In the rows, 128 means zero.
These are runs of 6 systems, one row a step. Runs of the same system follow the same rule from any start.
path 1, P, 9 rows:
[[105 185 148 101  46 144  78 122 134 124 118 151  61 174 149 118 118  79
  129 115  92 178]
 [149 155  77 138 122 129  83  89 158 123 166 196 122 122 138 113  86 152
   98 164  70  80]
 [160 160 151 132 192 110 101 153 135 194 171 163 154  63 138 111 134  97
  147 159 148 113]
 [115 137 179 106 146 140  76 151 141 154 129 151 100 184 165  96 192 107
  170 111 134 173]
 [164  84 116  92 141 122 125  73 141  91 151 177  82 187 150 102 125 156
   96 141 107 131]
 [170 116 107 107 196 115 164 120 129 145 136 143 119  84 149  89  77 119
  128 108 167  76]
 [125 139 143 116 146 151 105 152 168 149 119  67 117 141 143  93 135 136
  188 110 202 139]
 [139 111 159  94  71 131 131  89 149 110 125  86  82 174 131 100 108 152
   96 169 129 169]
 [152 139 105 129 112 152 154 117 113 143 105 141 119 113 154 107  28 116
  101 134  99  98]]
path 2, H, 9 rows:
[[123 158 164 100  98 109 121  96 137 136 143 110  97  89 112  88 118 108
  109 161 119 130]
 [ 83 168 129 124 109 147  82 126 146 135 113 118 111 128 140  81 133 130
  149 117  99  93]
 [118 137 126 134 144 111  75 132 168 154 148 159 147 134 147 119 172 159
  130 142 110 111]
 [131 135 157 122 141 112 100 134  98 154 141 181 112 142 151 140 159  98
  112 126  99 142]
 [137 134 106 122 142 155 114 129 122 102 135 178 101 163 141 127 125  98
  163  96 125 146]
 [133  91 122 118 162 112 156 120 143  89 131 147 136 137 115 128 166 137
  150 103 148 148]
 [130  78 154 120 156 131 159 130  78 121 112 105 122 158 134 136 142 142
  109 124 138 127]
 [165 100 130 124 139 165 151 121 129 127 124 109 123 157 142 107  76 140
  131 154 148 141]
 [140 124 149 104 109 110 156 119 166 131 117  88 122 110 122 102 116 132
  130 131 167 156]]
path 3, W (9 x 22):
[[143 160  86 120 105 110  86  98 139 103 173 165  88 145 126 157 122 120
  109 124 125 121]
 [125 122 165 135 167 136 126 115  77 145 154 121 133  86 106 102 138 121
  115 184 101  89]
 [117 109 143 158 144 163 165 174 140 140  83 136 194 130 135 127 133 121
  182 116 124 170]
 [146 117  74 119 100  93 122 110 174  95 131 171 117 172 147 170 128 151
  103  92 131 151]
 [130 131 140 111 143 111 113  93  48 131 162 124  74 117 118 132 120 113
   69 151 110  71]
 [135 126 162 151 176 185 169 167 104 156 106 113 175  86 119  94  98  93
  194 144 144 141]
 [131 119  76 136  98  97 156 131 220  85 112 151 172 139 121 161 143 156
  156  83 150 179]
 [112 135  95 115  85  99  87  76  80  94 155 121  64 162 118 166 128 152
   43 135  90  73]
 [148 137 192 138 165 191 146 147  57 187 127 102 131  91 130  77  66  87
  137 196 116 117]]
path 4, E:
[[136 126 145 149 190 134 105 159  76 181 146 101 142 118 138 147 143 136
  125 150 157  89]
 [142 113 135 121 124 118 131 131 118  99 147  97 100 164 106 175 158 122
  137 117 187 180]
 [160  87 123  93 135 129 168  94 136  93 120 164  95 162 149  97  99 124
  116 114 123 149]
 [126 125 139 130 164 166 150 137  88 153 107 105 129 107 142  85  78 119
  138 133 124  80]
 [100 148 130 141 108 140 135 152 136 120 112  60 142 109  97 142 135 120
  171 107 175 140]
 [116 136 111 102  67 106 129 101 195  92 111 133 109 148 132 111 124 143
  125 102 122 157]
 [125 156 121 133 119 150 104 117 136 153 122 169 131 114 154  84  80 126
  118 151  68  90]
 [105 162 140 164 149 141  95 162 122 162 143 112 175  86 104 140 160 121
  161 152 131 117]
 [114 119 131 119 108  87  99 122 167 111 143 128 127 160 123 160 201 155
  122 115 144 160]]
path 5, P, 9 rows:
[[178  67 111 147 200 156 150 102 113  81 181 142 153 141  90 139 136 157
  147 180 152 133]
 [126 118 158  85 139  77 205 137 141 125  92 128 126  79 127 105 143  82
  141  65 166 163]
 [ 83 107 100 129 106 143  98 134 150 124  85  66 111 203 166 125 144 202
  124  87 142  84]
 [174  92 131 139 127 146 172  88  82  99 160  77 122 116  77 145  72 145
   89 209 146 129]
 [102 175 132 132 100 143 182 166 129 142  72 125 150  65 124 108  77  59
  170  75 125 146]
 [ 98 154  95 161  60 130  61 143 200 132 123  98 151 180 136 175 157 186
  133 130 125 141]
 [150 126 164 126 109  97 122  93  54 141 171 131 101 112 103 168 120 116
   37 205  87 120]
 [ 96 165 116 158 168 181 137 171  87 135 101 201 160  90 135 108 104  55
  191  82  76  98]
 [131 128  98 148 131 102  88 137 227 105 158 159 174 146 109 162 209 167
  174 126 157 182]]
path 6, X, 9 rows:
[[163 117 160 128 164 111 126 132 177 168 159 111 167  90 121 105 145 156
  136 189 164 147]
 [ 90 136 164 128  89 119 111 136  69 113 121 113 100 160 114 175 175  97
  110 113 110 160]
 [164 110  55 132 154 139 145 121 148  97 131 176 130 152 148 143  83 137
  142  89 143 114]
 [143 110 186  96 147 109 147 104 153 144 141 104 123  92 119  63 140 133
  126 170 149 142]
 [ 79 139 141 147 101 148 129 167  72 128  86  93 127 151 126 166 144 103
  142  86 121 139]
 [172 118  64 141 118 128 135 111 176 111 140 135 145 143 136 154  74 170
  111 135 148 120]
 [122 136 182  93 115 113 138  92 126 128 136 133 101  92 111  68 130 102
  112 164  97 137]
 [ 79 152 108 163 131 158 127 174 104 129  90 127 160 123 124 149 137 107
  176  74 119 111]
 [159 109  95 142 128 106 117 108 175 132 154 113 154 135 124 153 122 196
   98 171 148 114]]
path 7, H:
[[ 77 112 157 136 197 106  87 150  69 173 128 128 135 123 146 122 213 150
  108 114 106  46]
 [170 124 148 160 160 202  80 147 103 156 159 189 133 191 156 137 109 117
  154 190  99 171]
 [156 121 132  93  92  97 166 119 192  93 115 190 117 145 139 130 129  89
  143  85 141 227]
 [100 101 104  95 157  86 144 116  86  92 118  91  76 147 133 141 160 139
  107  46 174  71]
 [157  82 135 146 203 183 135 111  84 116 164 107 141 132 102 101 116 160
  143 200 134  93]
 [135 111 194 123  94 156 174 142 162 143  84 118 158 131 133  87 111 112
  153 159 115 218]
 [111 136 109  97  73  92 111 127 166 140  93  73  85 170 172 138 116 163
   92  72 166 115]
 [159 135 114 113 170  98  97  83 115 139 195 115  99  87 113 111 118 150
   84 178 148  54]
 [100 170 193 129 126 178 117 135 112 143 127 140 133  88 104  64 129  67
  180 170  84 153]]
path 8, Q (9 x 22):
[[101  78 149 116 122 144 159 132 123 125  64 136 128 180 169  95 133 152
  119  98  86 131]
 [138 121 119 146 186 144 148 169 120 173 111  98 168 104 146 126 102 135
  153 111 172  89]
 [156 153 133 113  99  89 122 118 146 135 163  84 109 102 105 154 118 120
  109 145 187 152]
 [ 98 154 115 111  56 132 104 104 138 102 107 134  83 167 142 122 111 121
  110 104  93 135]
 [120 122 119 146 149 176 145 125 114 127 107 144 151 114 131  82  83 136
  145 144  85  86]
 [118 135 169 132 148 112 135 135 127 149 142 101 154  72  95 113 162 122
  140 158 146 132]
 [115 164 126 127 101  97  69 135 156 146 145 146 117 145 140 156 170 129
  122 117 125 142]
 [157 120 102 126 144 138 128 113 116 119 137 199 116 146 154 124  95 117
  113 126  90 119]
 [133 101 147 120 172 145 169 123 101  99 131 128 130 112 100 105 142 107
  162 123 145 138]]
path 9, Q:
[[124 155 120 129  83 149 113 112 148 145 114 114 124 124 144  96  66 142
  107 157  97 105]
 [103 157 157 123 118 131 139 125 117 141 113 131 133  72 115  83 111  92
  134 138  94 113]
 [ 99 177 129 141 132 127  77 133 151 137 151 136 140  94 108 112 164 118
  160 137 116 111]
 [141 134 136 125 137 107  91 106 144 138 165 187 125 129 138 121 153 134
  105 162  89 125]
 [130 113 150 116 170 130 131 133  95 126 134 188 116 143 141 116 158  95
  143 109 108 145]
 [148 103 117 132 184 142 129 137 147 113 146 141 143 148 127 126 156 138
  175 119 169 144]
 [157  82 129 105 139  91 137 112 146 126 137 111 113 165 146 142 146 169
   95 130 167 138]
 [134 113 130 111 128 139 137 143  98 138  98 108  91 178 170 133 101 123
  117  89 150 127]
 [150 133 109 131 125 164 157 134 145 126 113  89 135 121 126 112  67 126
  158 127 169 135]]
path 10, E:
[[ 66 135 100 127  87  82 125 118 145  96  96 149 135 126 125 147 173 143
  103  71  80 101]
 [146 136  80 161 106 120 114 112 137 142 136 163 158 124 140 166  80 166
   69 161  79  85]
 [140 150 173 152 124 105 131 144  92 168 155 139 166  68  95 165 144  92
  105 186 111 153]
 [ 95 110 130 123 144  74 138 139 102  96 128 164 129 135 111 184 218 110
  125  66 129 144]
 [164  77  70 121 146  98 148  92 118 103 136 151 113 164 155 161  98 184
   57 118 120  82]
 [167 120 163 146 133 152 172 127  48 157 135 100 135  92 108 146  58  98
   89 199 121 132]
 [ 97 125 153 128 136 109 189 164  95  98  98 114 151  90  83 161 178  66
  176  62 165 180]
 [110  95  61  91 103  71 160  90 172  72  95 126  98 151 147 127 122 178
   84  41 138  83]
 [148 153 108 148  78 169 135  98  97 143 123 113 121 106 131 116   4 134
   68 195  71  81]]
path 11, W:
[[156 144 153 131  87  98 118 135 124 149 147 144 125 131 125 185 136 100
   96 155 129 193]
 [130 157 145 135 136 149  91 128  99 116 170 172 110 136 106 140 156  79
  157 146 112 161]
 [132 120 128 148 172 146 121 126 141 127 145 197 168 114 126 104 148 131
  154 155  83 121]
 [125  84 118 146 160 108 150 145 116 135 106 169 173 142 150 160 156 155
  105 111 101 120]
 [157  95 107 125 155 133 150 132  84 117 124 149 107 169 154 161 104 122
  108 103 139 124]
 [161 117 118 109 158 125 175 110 105 105 140 141 112  96 112 113  90  94
  132 116 153 123]
 [110 135  95 145 130 127 168 131 128  97 112 113 160  80  90 140 116 120
  151  99 139 108]
 [126 123  83 151  95 143 141 116 141  97 122  94 146 135 107 157  90 163
  117 142 126 117]
 [137 132 147 128  78 126 148 106 117 125 127 106 121 119 113 134  92 123
   88 173 111 152]]
path 12, X, 9 rows:
[[131 132 130 157 150 136 136 116 142 115 167  91 180  64  60 126 143 146
  149 197 147 120]
 [ 78 116 144 149  87 149 105 116 112  86 121 138 136 174 103 146 185 143
  131 144  67 155]
 [148  89  92 137 153 111 160 131 155 122 107 210 174 137 159 142 127 145
  119  98  96 130]
 [164 100 174 125 174  99 167 129 113 149 155 133 156  77 104 131 148 113
  119 172 152 152]
 [117 119 137 144 123 159 135 142  85  87 132 114 120 164  93 172 158 102
  166 116 145 176]
 [150  84  90 114 124 119 162 105 182  83 114 142 133 164 137 122 119 163
  132 101 147 149]
 [131  92 174 101 127 104 192 114 111 134  99 105 130  98 127  96 119 122
   96 137 123 134]
 [121 140 120 161 111 173 156 155  94 119 102  98 153 121 105 158  90 102
  160 126 133 148]
 [135 134  98 133  79 125 132 101 196  90 135 120 146 127 100 129 111 156
  133 149 129 156]]

Name the system that made each run.
path 13, 2 rows:
[[147 139 189  87 102  91 126 112  92 166 141 107  67 120 142 117 115  93
   71 157 138 150]
 [112 142 101 143 156 171 136 147  77  83 127 171 120 135 107 145 130  68
  188  76 122 130]]

E
path 14:
[[126 107 156 138 143 146 144 140 141 158  99 161 170 124 152  92 123 138
  131 152  82 134]
 [165 113 118 138 147 127 126 156 134 150 128 154 140 168 160 169 127 129
  131 114 155 164]]

P
path 15 (2 x 22):
[[113 159 116 110  86 130  80  76 150  86 165 121  76 143 104 105 130 137
  120 157 110 121]
 [ 80 139 123 119 144 135 111 133 131 135  94 166 127 127 160  77 140 128
  139  83  76  78]]

X
path 16:
[[158 133 145 114 159 104 121 150 132 157 140 171 120 132 154 138 148  93
  140 105 157 164]
 [135 121 113 103 168 117 109 107 106 116 156 133  81 142 137 117 139 130
  119 111 155  86]]

E
path 17 (2 x 22):
[[115 134 137 107  99 109 114 102 144 109 142  71  96 129 106 121 144 144
  116 131 158 125]
 [108 121 141 122 125 130 117  97 120 128 132 116 119 120 124  88 125 155
   98 164  89  84]]

H
path 18, 2 rows:
[[115 150 201 100  45  90  90 117 119 181 115  94  84 152 155 128 138 131
   45 170  96 157]
 [139 144  98 166 143 208 101 134  61 137 129 194 118 159 158 125  45 106
  125 151  52  87]]

P
path 19 (2 x 22):
[[133 117 149 104 125 106 135 103 183 122 129 178 137 118 134  80 150 131
  130 139  97 155]
 [ 98 120 149 140 153 103 154 162  85 147 102 125 159  97 123 157 167 110
  123  90 125 116]]

X
path 20, 2 rows:
[[102 147 132 108 166 160 143 152  86 143  86 139 100 116 162  73 100  78
  167  58 126  85]
 [157 152 117 136 162 154 104 120 177 130 180  82 142  90  90  95 116 146
  181 181 189 121]]

Q
path 21 (2 x 22):
[[169 139  90 125 128 112 116 109 125 120 158 205 109 140 145 161  96 108
   98 121 108 132]
 [126  97 133 117 152 152 173 104  86  68 128 145 111 133  96 111 131 100
  155 113 123 140]]

Q
path 22:
[[137 175 135 155 149 144 109 161 136 158 155 130 164  76 102 140 133  88
  180 148 156 148]
 [ 95 145 171 113  85 105  93 131 156 133 121 146 112 158 139 123 190 116
  131 120 104 180]]

P
path 23, 2 rows:
[[117 111 120 123 125 132 104  92 126  96 149 127 105 162 120 117 144 164
  109 147 108 106]
 [149 104 143 152 140 170 140 140 115 145 123 138 161 149 137 131 104 138
  130 173 106 148]]

E
path 24:
[[ 91 129 121 167  94 161  91 130 151 121 123 101 162 158 114 138 153 177
  139 165  94 126]
 [149 127 149 140 113 117 112 149 174 170 121 164 163 151 158 143 138 137
  124 153 111 183]]

E
path 25, 2 rows:
[[136 158 123 150 116 155 119 137  86 139 140 123 124 115 117 155  87  95
  125 147 122 127]
 [110 176 120 142 102 137 108 135 151 118 133 159 142 106 106 131 135  92
  164 121 108 152]]

P
path 26:
[[189 138 146 130 165 104 117 126 136 175 184 153 144  77 127 128 107 116
  107 193 146 134]
 [ 91 125 177 117 151 120 109 130  63 111 144 122  99 137  98 138 212  94
  140 115 129 139]]

E
path 27 (2 x 22):
[[107 153 110 171  77 154 108 122 104 100 138 148 150 136  91 180 125 119
  124 159  74 147]
 [166 129 141 157 121 151 121 124 122 146 151 179 156 126 126 141  96 119
  113 202  76 162]]

W
path 28:
[[160 107 132 136 139  95 190 132 132 152 106 215 184  77 148 135  93 109
   88 135  71 142]
 [ 94 146 116 128 170 103 137 140  73  94 145 125 118  85  83 162 183  81
  160  64 161 100]]

Q
path 29, 2 rows:
[[164 106 172  87 139 120 144 104 152 153 138  88  99 125 142  69 106 141
  116 169 171 142]
 [143 132 138 108 116 172 134 138 135 151  93 110  97 163 177  81  60 119
  144 120 134 140]]

P
path 30, 2 rows:
[[127 128 127  95 109  97 131  98 177  89 144 105  99 127 106 110 152 136
  140 109 170 153]
 [ 95 101 152 113 142 114 126 101  89 121 124 100 105 132 125 100 161 155
   91 135 107  76]]

H
path 31 (2 x 22):
[[125 125 157 127 155 101  97 133 141 166 148 123 140 117 137 119 174 153
  115 156 132 117]
 [127 126 134 130 131 135  85 135  99 131 142 136 102 186 144 160 156 129
  122 129 126 140]]

E
path 32 (2 x 22):
[[148 115 170 125 172 105 152 163 146 206 102 188 177  91 181  97 125 112
  118 135 100 136]
 [ 98 167 124 122 155  99  69 155  79 163 145  91  91 127 138 166 173 114
  120  83 169  69]]

E
path 33 (2 x 22):
[[ 77 114  98 138  91 152 180  94  96  44  98  76 132 118  64 127 117 140
  137 109 111  97]
 [133 152  96 152  65 164 150 117 149 133  95 104 151 108 130 117  23 142
  107 157  94 113]]

W
path 34:
[[137 136  87 176 161 198 135 119 112  99 149 129 170  95  85 114  73 138
  170 177 107  87]
 [138  83 134 150  94 108 201 120 168 113  97 129 202 101 104 148 115 161
  100 161  98 170]]

W
path 35 (2 x 22):
[[108 137 128 159 137 139 128 164 116 130 120 106 167 115 103 168 157 117
  163 116 148 145]
 [100 115 146 128  86 105 133 116 118  96 120 123 126 145 104 156 173 132
  108 122 106 158]]

P
